In the data rows, the value 128 means zero.
Each row below has a hidden score, from 0 to 20, with 10 about the middle. What is it? The score is a weighted sum of the row's numbers plus the product of two more (or one squared), each taken from its middle value.
[145 128 135 128 124 130 151 105  74  82 107 114 130 173 150 130  82 112
 143 101  77 138 170 154] 10
[ 78  79 102  78  87 152 142 164 174 175 162 147 151 123 114 177 181 165
 164 153  79  76  82  82] 6
[119 150 111  81 105 143  89  80 154 149 123 145 173 164 144 106 130 126
 130 121 166 183 158 127] 10
[ 73  89 105 134 169 166 155 167 168 152 178 183 165 167 140  77  87  88
  75  93  86 118 155 128] 15
[ 77  83  98  78  88 130 138 162 183 181 140 125 145 117  98 117 175 180
 170 158 147 104  77  99] 7
[152 182 173 165 172 161 144 101  95 106 135  82 105 101  97 147 182 169
 107 106 137 108  79 114] 7
[163 178 172 160 156 166 161  93 133 111  96  76  85  91  90 104 168 173
 169 120  93 151 116  97] 7
[181 172 163 169 160 142  82 134 165  74  99 131 121 106 150 170 173 113
 122 134 134  92 101 112] 11
[101 103  94 131 162 181 183 182 180 177 175 158 121  80  85  91 113 106
  83  75  86 103  87 100] 11
[ 83  76 102  94  82 111 136 121 163 175 166 140 129 124 128  85 160 181
 180 162 149 134  95  78] 8
[124 129  95  76 137 132  78  92 132 120 119 161 181 153  90 103 153  88
  77 117 164 177 161 149] 11
[113  95  76 113 147  90  85 150 168 127 114 181 155 121  87 143 110 100
 151 176 172 151 139 118] 11
[182 121 165 170 144 148 106 144  93  73 128 101 106 100 127 171 171  81
 154 131 128  84 103 155] 10
[ 97  86 108 165 182 183 181 179 166 169 159 127  83  96  78  73  74  91
  95  92 117 124 152 145] 10
[105 104  82 103  83  93  74 123 122 107 125 162 176 144  95 116 127 128
  75 124 165 180 162 147] 11
[127 182 176 171 172 170 162 124 157 148 160  73  78  78  83  87 146 177
 168 120 108  81 121  90] 10
[ 75  96  87  74  83 135 134 167 181 170  96 155 143  92 107 181 181 175
 162 128  74  78  83  95] 10
[170 162 156 148 151 103 107 158 172  83  75 145  87 117 126 169 167  89
 141 140 140  79  85 122] 12
[142 145 132 127  94 116 157  86  92 136 137 112 137 168 161 133  95 149
 146 114  86 104 170 182] 16
[149 142 144 137 101  80 134 118  93  75  92 140 116 130 176 168 105  97
 114 146 111 120 126 177] 8
[ 97 178 180 177 167 172 168 168  84 115 163 136  79  73  81  85  96  81
 136 157 161 141 105  93] 1
[151 179 176 169 174 167 159 111 123 104 159  75  78 128 119 106 136 169
 163 132  98 109 123  89] 6
[153 171 174 163 167 163 124  85 157 128  87  81 109 103 113 157 151 166
 139 112 133 120  90 116] 11
[128 109 114  76 108 115  98  93 126  97 146 148 180 134 113 112 156  99
  80 129 169 180 163 143] 11
[ 99  87 100 140 181 181 182 181 165 173 170 121  84 104  78  79  73  74
  74  92  99  83 133 152] 15
[132 123 113  76 119 136  78  79  77 121 148 165 174 145 120 120 158 116
  80 156 183 165 144 125] 7
[ 93  93  88 106  90  74 109 124 149 165 182 168 142 116 121 146 114 108
 173 182 173 119 135 156] 11
[136 113  94  93 106 104  99 106  85 138 153 175 173 145 109 126 145  77
 120 160 183 164 148 123] 7
[182 130 146 156 156 144  93 130  98  74  74 140 112 100 145 160 161 137
 104 112 141 139  87 137] 8
[ 82  99 174 180 178 175 172 171  83 146  98 129  89 102 114  86  84  98
 147 163 158 133  97 117] 2
[150 136 135 130  77  91 139 119  96 115 144 122 134 165 177 142 109 109
 156 121  82 138 163 173] 7
[126 163 124 109  86 145 125  82  89 126 149 128 151 179 154 105 104 142
 137  84 111 112 180 161] 17
[154 175 177 173 166 168 165  90  84 127  85  82  75  79  84  84 122 154
 159 153 106  95 123 141] 9
[166 159 140 150 144 107 104 156 118  81 141 107 108 114 163 171 159 107
 123 140 115  97 112 148] 11
[133 122 107  79  95 120  74 111  81 116 104 174 167 110 104 131 140  90
 158 178 172 163 145 115] 8
[131 148 120  91  73 138 111  76 121 128  79 135 159 169 153  96 102 151
 144  94 128 156 173 126] 12
[106 101  87 105  87  82  86 160 118 119 166 176 154  89  83 138 113 111
 167 179 170 149 134 103] 9
[128 161 125 119  99 122 107  90 117 134  86 107 149 181 162 112 109 157
 100  99 100 129 179 162] 13
[121 143 103  83 143 126  78  87 102 154 157 155 165 162 122 105 134 140
  94  76 139 174 173 162] 9
[ 75  87  74  74  94 146 160 171 183 162 136 135 143  99 130 181 179 158
 152 152  84 106  98 100] 8
[171 117 155 149 136 112 129 143  78 141 158 113  93 122 148 176 157  94
  92 135 120  88 110 155] 10
[122 111 109  84 137 151 120  74  92 127  78 157 176 166  88  94 130 117
 112  91 154 179 164 150] 11
[123 121 113  80 126 122  88 101 107 112 107 163 174 134  91 128 139 125
 145 172 178 147 142 135] 10
[132 142 106  82 141 128  85  84 122 133 160 167 180 140  77 115 127  97
  79 137 171 163 150 134] 12
[161 159 140 135 105 125 119 122  93 101 136  97 123 160 182 144 111 138
 166 114  81 140 173 140] 10
[113 105  93  83 138 119  95 114 102 145 105 167 168 147  83 133 156 127
 121 165 182 179 136 144] 6
[132 105 118 101  96 135 102  74 172 125 132 160 177 167  99 119 158 101
  92 154 175 178 149 116] 9
[154 168 171 161 163 160 127 105 121 104 109  80  99  77 119 161 176 151
 100 120 134 114 100 118] 14
[ 76  97  83  85  97 121 159 167 182 174 125 150 150  93 104 173 183 178
 157 154 108  91  92  88] 10
[ 97  90  88 103 124  87 146 146  73 179 180 159 107 148 136  88 120 167
 183 171 151 144 107  77] 6
[155 122 146 139 117  96 140 110  88  90  83 136 110 150 171 155  93 122
 152 141 105  77 156 177] 16
[181 163 166 159 165 156 116 103 142 144  89 112 107 112 150 157 177 160
 135  98 129 147  78 105] 7
[178 128 159 157 160 151 115 152 152 146  75  95 113  86 136 143 174 167
 128 104 119 126 106 110] 12
[137 174 179 175 173 173 167 156 100 133 112  95  74  76 131  94  92 131
 177 172 147 144 102 101] 7
[ 94  73 113 163 179 180 180 174 179 173 167 122  80 100  78  75  73 100
  90  85  83 117 146 150] 9
[ 85  91 104 110 104  85 138 145 160 180 156 133 129 137  80 101 144 182
 178 166 153 139  86  84] 5
[149 118 141 133  81 108 158 100  90  83 142 103 134 161 174 130  80 119
 135 116  94 115 170 162] 12
[169 180 168 162 153 154  95 120 103  79 133  88  89 120 140 173 153 116
 141 141 124  85 115 175] 11
[159 160 148 141 135  99 124 140 105 129 101 111  88 124 175 166 148  87
 158 137 115  80 115 120] 12
[ 89  98  75 104 100 153 179 174 154 155 139  91 118 176 183 177 159 159
 104  78  88 106  73  79] 12
[130 104 124 103 127 123 115  82 124 127 162 120 153 176 138 114  80 136
 113  79 119 178 180 131] 10
[146 140 131 120 118 131 129  80 158 126 108 110 164 183 140 101 136 165
  99  85 148 159 163 124] 13
[113 136 109  83 112 137  75  83 140  98 119 173 172 133  97 120 124  90
 101 171 181 145 138 139] 13
[124 131 115  94 107 157 108  82 112 140 151 116 164 170 143  82 111 150
 103  90 143 183 183 165] 10
[153 176 175 166 169 165 163  89 109 163 122  81  81  86  91  96 140 174
 174 131  98  82 122 115] 10
[166 140 162 147 160 113 109 157 132  93 104 128 120 124 142 173 150 144
 144 151 122  84 108 158] 9
[165 176 175 171 171 166 160  95  91 144  73  73  79 119  99  98 140 171
 173 130 102 123 122  97] 6
[106 107  80 120 119  76 113 132 155 167 158 164 123 135 153 112  85 162
 175 173 157 161 115  82] 8
[183 170 157 166 152 136  96 151 119  79 153 138 104 125 137 167 163 161
 123 138 140 108 101 138] 4
[ 91  85  94 105  85  78 153 136 141 173 168 158 117 112 116 108  85 168
 181 175 154 168 119  93] 7
[ 76  80  77  75 110 137 163 180 170 144 125 159 122  87 160 182 179 161
 156 117  75 107  81  85] 7
[101  85  82 112 116  74  86 135 126 166 121 175 161  98  87 123 152 110
 105 157 177 164 148 169] 11
[169 123 149 147 136 102 101 154 147  77  90 103  89 121 165 178 155 103
 121 145 121  76 110 139] 14
[131 149 129 122  79  90 155 105  78  76 140 102 119 142 174 151  84  91
 127 146 108  94 124 183] 13
[112 117  85 109 143  86  92 128 151 109 132 174 154  98 108 134 112  82
 167 183 166 139 146  81] 12
[116 135 114  76 122 134  96 106  81 113 164 157 174 141 109 111 149 155
  80 150 175 181 147 154] 5
[162 140 143 154 139 108 122 150  75  73 143  86 105 103 134 178 168 106
 131 130 126 108  97 141] 16
[ 91  79 118 173 180 183 177 178 181 177  85 120  84  99  89  74  74  79
  90  96  94 118 129 159] 10
[115 139 109  77  99 140  80  89 121 119 150 159 175 155 129  99 135 139
  76 127 167 174 155 135] 7
[182 120 162 152 154 114  96 158 134  75 138 104  91 104 139 178 152 111
 126 132 115  95 120 168] 12
[136 151 122  93 132 147 113  85  99 158 110 144 166 180 107  96 126 129
 112 104 150 182 167 180] 9
[163 107 158 138 115  95 156 138  95 108 121 123 127 158 167 153 114 118
 155 115  77 124 163 163] 7
[102 174 183 177 174 172 169 164  96 152 149 151  78  82  93  95  75  78
 140 165 157  96  85 134] 3
[134 157 120 119  83 127 137  79 156  89  97 115 152 171 133 101 116 164
  94  76 125 146 178 170] 19
[157 171 156 145 114 100 140 151 123  82  95 137  91 107 142 180 147 138
  73 125 136  80  84 118] 9
[169 161 168 167 169 163 147  95 156 102 128  75  95 105  94 121 170 169
 167  91 113 131 109  79] 9
[ 86  92 122 174 181 182 179 178 163 172 154  73  80 102  88  77  78  76
  91  86  87  73 118 157] 14
[163 183 174 170 156 169 163 112 129 154  87  80  73  77  79  91 130 166
 169 160 118 117 111  97] 7
[128 151 126 121  81 141 122 100 141  86 124  98 128 165 163 152 121  84
 120 133  89  91 128 160] 15
[105  93  76 115 125  78 106 125  82 153 176 177 146 127 111 135  89 132
 159 183 166 113 138  87] 9
[ 81  84  78 109 113 158 174 175 146 160 127 143 125 172 181 165 171 143
  97  75 104  87  73  73] 6
[ 96 153 182 180 171 171 173 165 163  85  99  86  81  74  79  93  88 118
 158 166 152 145  88  78] 7
[128 112 127 115  97 122 128  87 128  89 102 107 149 160 152  98 116 159
 132  86 112 143 176 156] 13
[151 117 141 133 125 105 145 146 143 103 141 136 133 142 151 142  99 145
 154 116  77 105 162 175] 15
[109 102  82 110 126  94  82 132 140 150 174 178 163 113 133 133 133  76
 140 172 175 157 139 108] 10
[138 143 131 116  95 136 148  93  73 109 121  95 152 173 159 107  97 128
 132  89 121 159 181 149] 11
[165 141 156 143 134 106 100 133  74  94 152 101  94 140 169 163  82 126
 138 139  95  81 144 179] 10
[ 91  84 105 100  79 100 154 117 155 181 132 126  98 137 144  94 104 178
 174 166 157 155 105 125] 11
[106  83  77 112  96  90  88 155 169 118 164 180 158 125 113 137 134  96
 117 173 179 145 140 127] 10
[134 154 126 114  96 138 105  77 126 130 109 132 169 182 125 100 124  95
  77  93 161 168 161 121] 11
[141 114 120  84 140 133 118  74  89 143 116 157 167 148  85  99 142 147
  82 136 168 180 153 123] 6
[160 164 141 143 116  77 112 129 106 139  89  94 108 139 161 160 118 111
 144 129  86 110 142 163] 12
[175 170 158 149 155 138 106 112 129 131  86  83  92 103  87 148 172 159
 115 100 124 103  90  88] 12
[174 176 167 171 163 162 118 105  74 148 113  73 102  87 111 128 154 172
 165  81 120 132 112  82] 13
[142 157 131 125 122 124 128 102  98  81 120 122 145 169 151 122 111 122
  99 106 104 135 176 151] 11
[ 98  82  89  94  85  89 157 128 148 182 182 141 126 110 103  84 160 180
 180 161 146 105  76  85] 6
[179 177 155 156 147 158  98 109 152 150 137  98 107  90  77 129 155 175
 151 103 110 119 109  90] 9
[149 180 173 161 164 160 122  97 139 125  82  86 119 100 121 164 166 113
  87 127 126  89 104 151] 14
[120 153 116  92  89 129 113  82 125 104 113 141 162 175 140  91 112 162
  96  83 145 176 165 130] 9
[ 80 110 172 179 178 178 173 174 178 122  99  75 109  92  75  74  79 102
 109 116 144 150 138 104] 11
[156 160 153 146 131  88 110 130 138  91 172 134  98 135 172 169 118  76
 124 139 100  76 125 180] 12
[176 175 163 160 157 154  94 133 136  96  80 101  92  94  92 127 160 178
 147  93 113 159 111  79] 10
[ 78  73 105  83 133 134 146 162 118 176  97 145 147 131 105 139 180 177
 170 160 145 107  82  85] 4
[135 156 122 118  78 115 123  88 142 136 143 139 170 174 121  97 143 129
 111 142 168 182 150 133] 7
[ 74  74 101 104 150 177 171 161 138 169 127 160 183 183 169 158 147  76
  87  80  73  99  95  96] 10
[144 161 136 130 109  97 145 109 130  85 147  88 123 135 173 151 109 108
 102 122  91  73 130 175] 17
[157 125 144 144 109 100 130 123 117  84  73  99 117 130 144 168 102  77
  96 145 111  90 125 166] 15
[ 94  91 112 139 151 155 118 142 170 178 182 183 182 181 167 158 151 148
  84  78  76  85  98  78] 12
[120 110 106  95 135 116  76 110 137 157 173 163 179 130 102 127 142 116
 133 169 183 156 139 116] 8
[ 83 136 171 183 182 176 174 175 175 151  93 127 105 118 101  76  93 139
  84 111 136 181 151 136] 3
[160 173 177 165 164 170 162 103 145 142 127  74  77  77  98  87 132 168
 166 148 100  84 118  73] 9
[175 154 167 162 148 150  99 117 127 112 105  96 122 116 112 154 172 151
 140 112 131  86  78  83] 10
[ 98  74  78  99  82  81 135 147 162 171 177 120 125 149 147  84 163 179
 176 164 150  94  88  95] 11
[ 83  77 105  86  76 119 158 163 158 181 118 124 148 122 100 130 183 181
 168 156 138  81  81  80] 8
[123 127 106  75 137 142  87  90 136 151 130 134 165 168 159 105 110 160
 132  78 122 152 176 163] 12
[142 131 128 124  80 132 110  92  91 154 103 151 154 171 158 108 135 135
 129  81 127 170 174 158] 6
[159 158 151 144 146  96 137 137  94  84 162 128 106 153 170 156 114  80
 129 131  97  96 141 168] 9
[126 116  95  85 120  87  83 138 104 157 177 171 150  80 112 140 117 130
 159 182 167 169 127 109] 10
[139 173 177 172 167 164 161 100  83 113  83 111  86  86  87 111 168 173
 135  95 117 132 109  77] 5
[141 155 127 120 136 125 149  95  87 118 104 154 154 175 162 113 142 154
 101  82 127 162 180 159] 8
[124 145 123  91  86 131  96  77 160 153 133 142 160 162 124  86 102 139
  91 100 135 176 171 130] 10
[144 178 130 125 110 118 143  80  96 150 111 142 152 178 168 110 107 153
 105  85 142 167 172 127] 8
[ 79  96 137 179 175 178 172 172 173 158  92  82 110  93  73  74  84 124
 106 124 155 158 126  79] 13
[117 106  89  98 116 111  83 131  79 156 154 162 174 115 115 135 136  74
  94 163 181 167 149 165] 11
[116  83  88  98 124  79  81 161 101 100 166 179 156 106 141 140  94 104
 162 183 170 153 130 131] 9
[163 120 145 151 135 100 117 130  97  75 112 144 115 143 174 157 132  79
 149 132  90 100 147 166] 9
[120 105 110  92 100 121  99  78 137 164 115  97 159 177 147 103 115 134
  89  86 106 117 175 161] 17
[ 89  73  97  75  79 137 128 155 175 182 175 106 134 139  91 108 169 179
 167 162 146 107  75 100] 8
[ 92  98 119 175 183 180 176 176 175 167 144  81  86  96  82  74  75  98
  81  83 116 128 153 129] 14
[181 173 152 164 153 148 104 115 111  81  91  99 112  95 131 164 171 152
  84 128 140 101  99 110] 12
[ 75  90  84  75 116 144 155 165 182 178 107 139 151 119  97 165 183 173
 172 161 133  89  79  98] 11
[168 155 139 143 139 118 120 153  77  95 111 121 111 133 170 159 133  78
 143 128  91  83 150 166] 11
[106  88  82 110  94  81  77 122 133 114 117 171 158 102 119 141 125  73
 126 175 181 152 149  94] 16
[118 135 108  80  92 118  84 107 106 146 119 169 179 143  95 121 147 118
 125 155 173 146 134 129] 8
[116 125 122 101 104 147 117  91  94 128 163 126 160 179 143  98  83 134
  99  97 130 148 169 155] 9
[176 171 158 148 146 109  91 114 153 102  94 115  90 111 148 174 164  95
 114 128 138  98  96 107] 13
[147 130 133 128 110 101 138 101  87  99  77 138 141 170 170 125  92 137
 151  92 114 148 175 171] 11
[ 95  84  98  99  75 115 123 131 173 175 172 102 131 147  92  92 164 181
 180 161 148 157  78  75] 12
[161 134 141 146 146  91 131 159 147 122 146 131 111 118 141 176 165 139
  83 137 132 125  93 124] 7
[157 139 139 131 120  99 150 121 167 138 145 111 135 156 159 149 135 105
 150  99  85 152 181 174] 11
[117 105  81  90  88 104  74  88 169 148  78 165 182 132  96 117 153 150
  79 143 172 165 158 115] 13
[150 177 173 170 169 161 130  93 132 129  81 104  91  97  86 137 176 168
 134  87 128 121  88 113] 8
[ 96  82  83 105  79  76 132 129 150 169 179 169 119 128 120 109 129 155
 181 177 156 128 124  98] 7
[168 158 157 155 147 128 105 155 177  77 147  93 112  88 137 165 176 131
  88 118 140 114  82  94] 14
[165 143 149 145 138 102 103 140 127 113 147 112 104  85 155 167 133  93
 114 138 121  75 116 177] 13
[165 182 166 164 162 163 141  98  87 161  93  90  85 112  75 119 169 163
 109 107 118 135 108  99] 7
[ 96 158 183 178 172 171 174 165 145  82 159 109  80  88  76  95  79 121
 148 165 159 156  96  83] 2
[ 76  87  80  77 109 153 144 169 177 171 105 158 149 116  85 175 181 170
 177 158 125  75  85  74] 13
[130 145  96  97 106  85  80 140 116 157 171 172 155  96 135 141  87  83
 173 178 167 161 131 144] 8
[181 167 161 160 152 128 107 143 121  74 112 115  93 115 118 168 150  86
 111 129 123  99 107 142] 10
[115 144 105  79 130 110  81  99 153 155 140 171 181 177  86 109 144 112
  93 154 170 164 143 106] 9
[110  90  79 106 141  98  84 105 131 105 178 177 164 126 138 139 135  82
 125 173 177 151 131 126] 10
[108 123  85  85  98  75  73 127 171 154 109 179 161 115  94 140 140  75
 130 174 182 172 133 128] 11
[ 85 132 180 178 178 174 175 169 105 147 149 119  90  78  81  98 101  97
 133 157 162 127 106  82] 4
[152 156 139 136 139 108 128 157 113 149 113 126 109 151 176 172 141 115
 108 143 120  78 109 156] 8
[ 74  94 107 134 161 164 142 166 135 147 167 183 175 149 166  80 101 119
  78  73 107 129 124 153] 7
[134 148 128 124  92 133 156  91  75 143 138 101 138 150 170 128  77 138
 153 116  81 129 165 173] 10
[168 119 159 142 141 103 148 112  88  92 134  89 117 136 157 156 128 109
 107 119  97 118 158 163] 12
[ 75 101 100  74 101 141 126 166 180 168 145 146 148 111 128 181 182 155
 175 155  85  88  96  80] 7
[ 89  92  77 114 132 153 179 179 140 145 181 135 132 176 181 172 169 141
  97  81  93  82  76  81] 6
[183 172 162 151 161 145  88 158 152  78  76  84 103  79 127 171 163 146
  74 137 135  99  97 153] 14
[107 110  77  91 138  84  79 131  99 117  94 169 169 121 132 126 124 122
  96 165 179 155 151 132] 13
[116 129 116  80 128 149  82  85 101 135 171 166 178 145 105 116 119  82
 112 155 173 165 142 156] 7
[129 115  92  82  93 126  73 112 146 124 174 170 172 107  97 134 120  87
  82 172 182 137 144 155] 13
[ 93  78  92 107  74  84 143 159 151 171 181 161 131 109 138 121  76 124
 170 181 164 116 144 105] 10
[ 74  92  91  73  78 132 158 169 183 170 126 155 142 118 146 182 182 169
 160 141  80 115  81  92] 4
[ 82  98 167 182 182 179 175 177 170 130 143  88  92  79  90  78  97  94
  87 140 157 146 117  95] 13
[177 181 165 153 150 157  90 113  89 110  90  78  97 128 128 146 177 170
 116  88 125 149 102  93] 18
[156 116 144 144 139  92 157 143 112 103  97 149 130 146 177 144 105  95
 124 107  92 129 169 158] 9
[ 86  78  73 117 133 156 173 180 142 150 142 143  82 136 179 181 165 174
 113  76  83  78  75  74] 8
[139 160 138 132 121 105 139 113 132 123 120 142 139 144 178 134  88 107
 157  95  82 136 169 178] 14
[129 122 101  88 140 127  79 100 163 114 154 169 182 157  75 114 151  93
 121 154 176 173 154 138] 12
[127 103 104  81  90 110  75  96 116 160 115 168 171 131 114 129 144 120
 116 164 177 183 132 151] 8
[ 93  89 112 166 177 181 180 178 161 170 162  94  76 126  93  75  73  82
 121  96  91 128 129 148] 8
[171 177 166 167 172 159  93 114 155 121 116 125 113 126 122 164 180 160
 119 114 138  75  83  77] 11
[148 130 142 130  91 112 134 116 119 126 156 108 128 168 163 148  91 144
 127 121  83 127 164 180] 9
[100  99  93 132 176 183 183 182 176 178 179 137 126  94  80  89 106  82
  78  74  80  93  92 106] 15
[114 104 106  97 112 149 101  79 113 137 156 117 163 170 132 105 114 167
 134  94 130 140 178 145] 12
[146 114 140 134  83  90 159 125 108 107 105  89 101 138 180 155 121 114
 107 134 102  92 137 179] 14
[117 108 117  97 106 144 121  83 144 140 150 143 158 178 149 100  89 142
 119  89 126 176 182 169] 10
[155 182 170 172 158 163 160  90  84 141  95  90  83  74  78  99 156 170
 156 108 104 128 113  83] 7
[156 136 154 140 142 104  97 135  95  90  82 104  97 151 150 178 129  84
  97 150 119  74 110 137] 12
[182 132 153 158 150 154 115 139 100 106  81  77 111 127 108 152 168 172
  86 105 131 122 102  92] 14
[145 125 143 129  84  81 154 101  81 117 128  92 140 183 171 110  84 144
 138  90 118 123 174 128] 12
[148 149 143 137 111 124 130 127  80  87  94 133 115 143 174 153  98 108
 146 136 107 105 148 182] 10
[ 81  97 170 179 180 178 171 173 176  95 121 109 115  80  77  77  78 125
  86 115 146 166 141 104] 8
[ 82  91 176 183 180 174 174 172 169 147  86  85 100  85  82  77  90 158
 131 118 148 174 128  98] 12
[127 120 124  95 117 143 122  81 127 146 116 130 157 174 135 103 112 161
 149  83 116 141 179 164] 15
[174 153 159 149 153 143 123 144  82 105  93  95 106  81 123 166 165 152
 150 120 135 104  84 135] 10
[125 112  80 107  81  92  87 134 120 145 165 175 151 108  86 132  80 137
 171 179 163 150 132 132] 8
[ 79  89  79  73 108 123 160 175 182 160  80 143 135  83 147 182 180 181
 157 139  75  73  89  76] 10
[110  84  95 108  89  86  83 147 161 152 130 182 153 129 103 148 121  73
 150 179 171 160 133 113] 8
